In the data rows, the value 128 means zero.
Some points, each followed by its number:
[134 132 115 152 124 173 144 147 118 145 108 148 116 127 124 106 104 131
 112 127 127  94 118  97] 0
[110  81 159 148 135  56 169 160 160 109  80 162  78 167 131 129 146 105
 149  58 212  43 109 103] 1
[173 116 119 130 146 138 137  84 161 196  23 163  93 121 154 105 149 156
 122 151 106  47  91 148] 2
[ 74 153 170 128 128  88  95 121 135 140 149 148 103 139 140 118 174 185
 100 138 119  87 139 162] 3
[114 115 135 152 144 102 141 106 116 139 155  89 137 164 139 121  74 146
 129 136 103  82  87 155] 4
[105 104 116 140 138 119  86 133  90 143 151 117 130 141 143 156  97  71
 164 171 168 147 102 104] 5
[110 194 117 127 155 136 109 178  94 185  79 170 118 160 165 135 101 162
 121 153 161  58 139  44] 6
[110 124 110 145 115 138 164 134 124  90  86 129 121 143 135 110 119 164
 110  94 135 145 142 115] 7
[108 164 169 179 126 159 139 152 135 123 124  54 151 130 112 138 118 103
 120 133 144  95  94  72] 8
[114 155 166 138 123 116 139 122 124 141 148 169 124 105  95 117 184 176
 107 130 111  92 161 134] 9
[ 69 142 172 133 118  85  88 124 138 144 157 144  93 133 135 125 178 170
  94 139 123  91 124 154] 10
[192 170  63 131  65 173  88  97 106 144 127   0 164 128 164 113  98 198
  94 122  59 212 129 187] 11
[103 124 137 104 182 111 156 144 144 105 182 101 124 155 104 144  84 105
 105  57 113  94 110 109] 12
[180 133 130 130  90 142 150 132 165 116 103 123 120  92 121 102 143 193
 107  76 164 110 154 183] 13
[115 184 123 108 145 125  98 142 100 114 137 128 150 138 126 175  94 146
 142 144 142 155 179  47] 14
[ 71 139 111 140 138 196 119 141 112 103 152 103 136 147 116 126  85  99
 109 122  85 135  95  31] 15
[110 147 165 208 110 171 149 151 144  93 121  62 146 115 108 133 125 103
 130 132 142  92  78  41] 16
[118 125 185 119 174 109 158  95 178  65  88 145 108 105 103 162 142  79
 146 112 175 114 100  62] 17
[109 119 107 135  99 127  77 164  71 127 219  90 119 173  99 117 104  89
 120 146 101 163 103 192] 18
[133 101 100 113 140 106 172 183 150  84  86 225  89 137 122  88 138 163
 113  57 139 109 179 144] 19
[130 157 128 129 117 135 103 156 158 102  88 169  75 131 131 123 161 171
 106 103 151 105 135 110] 20
[139 159 147 123 116 140 125  76 119 144 118  91 153 111 146 129 123 141
 113 131 135 150 140 154] 21
[124 221 118 105 132 117  82 177 125  85 205 125 169 116 129 151  95 130
 118 119 118 219 195 136] 22
[144 137 133 127 118 116 152  89 133 103 136  72 150 125 128 147 149 181
 125 140 100 181 118 169] 23
[192 146 114 167 114 200 170 124 151 172  70  58 152 121 128 109 106 153
 107 112  92  68  78  86] 24
[185  86  75 151  82 160 104 159 126 173 139  76 149 129 112 108 115  96
 153 173 127 133 107 164] 25
[147 161  95 144 131 153  83 116 104 170 116 118 134 131 135 140 130 138
 138 185  75 127 115  68] 26
[ 94 108 116  72 112 120  96 208 132 158 206 142 119 117 103  91 160 118
  85 112 126 117 152 178] 27
[ 96 160 154 142 141 155 136 145 117 111 172  85 169 110  95 123  99 112
 106 150 127 144 122  76] 28
[115 128 126 164 140 106 145 100 113 134 160  99 130 168 148 129  86 172
 132 136 105  76 104 126] 29
[180 123 101 174  69 169 141 148 116 140 203  97 196  89 102 124 124  99
 171 169  75 196 157 178] 30
[155 140 134 136 127 126 137  77 110 164 109 134 127 124 132 145 154 147
 134 138 129 112 140 124] 31
[151 156 142  96 127 130 109 170 144 116 214 215 144  65  70 103 171  98
 110 136  75 159 186 177] 32
[ 98 129 205 108 141 160 136 163 112 141 168 132 139  80  68  98 137  50
  84 115 189 109 113 149] 33
[124 135 160 158 103 163 199 168  99 139 124 201 172  72  80 137 156 134
 154 133 200 119 206  60] 34
[119 107 124 155 117 181 159 136 129 128  95 162  99 116 114  99 113 142
 108 105 137  86 110  99] 35
[160 111 125 131 109 163 116  59 104 199 159 101 148 129 132 127 131  93
 130 175  81 144 107 191] 36
Which two points above are nearest to each new point? Their numbers follow each, nearest first.
[159 132 108  84 163  72 128  93 136 175 107 144 123 148 145 156 157 136
 145 141 114 121 157 129] 31 21
[107 160 118 140 134 128 167 150 123  96  84 126 135 172 162 127 107 152
 112  93 140 130 139 101] 7 0
[144 153 162 131 126 126 138 143 143 156 118 214 134  86  99 128 192 108
 151 163 150 102 174 123] 9 31
[172 128 116 174 115 203 171 122 143 155  91  77 146 116 118 111 101 128
 116 107 110  74  85  77] 24 0
[102 200 114 190 126 170 110 202 116  83 118 173 132 161 118 177 112 103
 165 127 159 129 153   0] 14 15
[169 155  85 137 129 180  91 101 107 191  89  89 140 134 138 144 131 111
 131 184  78 127  99  76] 26 31
[141 145  81 139 127 171  93  67 107 166  95  98 123 142 153 138 133 152
 128 175  56 130  99  66] 26 31
[150 108 121 183 104 110 108 188 126 151 156 157 104 127 117 123 120 112
 157 124 147  61 102 100] 0 35
[121 185 109 133 145 136 120 193  94 191  74 158 125 170 163 134 102 164
 128 153 160  56 139  41] 6 0
[ 66 132 131  76 185  78  82  99 109 133 149 131 126 193 174 164 100  80
 147 166 139 168 136 192] 5 4
[126 120  99 153  85  87  82 127  77 134 243  47 179 134 143 119  89 134
 137 156  72 199 125 194] 18 30
[128 158 130 126 126 138 109 144 155 122  82 177  74 131 130 124 164 179
 109 106 131  90 128 109] 20 35
[174 177  73 128  88 168  93  88 102 147 127   0 166 134 170 118  85 193
  95 128  64 208 117 192] 11 23
[143 160 158  72 150 105 112 170 156 122 184 230 123  87  90 105 182  82
 118 139  90 154 175 198] 32 27
[ 49  90 165 106 198 137 149 128 117  88  82 212  99 139 135 127  73  63
 133 131 182 106 102  93] 17 35
[ 61 142 125  99 191  98  95 115 111 124 149 134 125 185 165 160  87  72
 145 152 139 143 126 132] 5 14
[163 134 133 119 123 112 136  72 119 171 109 131 118 128 140 145 170 154
 134 135 130 110 142 161] 31 21
[173 169 138 130 111 148 128  81 135 132 125  74 163  89 150 139 110 130
 123 123 133 160 138 150] 21 23
[182  84  59 165  93 165 107 131 124 175  68 103 122 138 128 112 123 120
 167 181 117 113  99 122] 25 26
[179 130 131 153  89 150 166 131 162 106 113 109 138  91 124 104 110 195
 108  72 156 111 143 168] 13 7
[220  83 136  93  85 133 137 174 178 139 106 181 122  26  70  84 156 163
 116 105 152 100 168 183] 13 19
[118 148 118  68 168 106 120 163 124 142 170 132 144 142 110 115 140 113
 100 150  90 158 146 178] 27 32
[140 106  57 184 133 176 116  97  92 169  44 110 130 181 180 150  66  97
 185 202 102 117  72  47] 26 5
[176 110 109 114 114 145 122 138 171 116 103  84  91 123 137 123 117 165
 104  49 148 109  96 143] 13 7
[142 201 124 108 114 130  93 165 131  77 202 111 172 101 123 138 107 129
 122 110 119 222 196 151] 22 14
[109  96 122 129 141  97  64 139  98 143 142 133 126 147 148 148 107  67
 178 181 186 139 108 123] 5 25
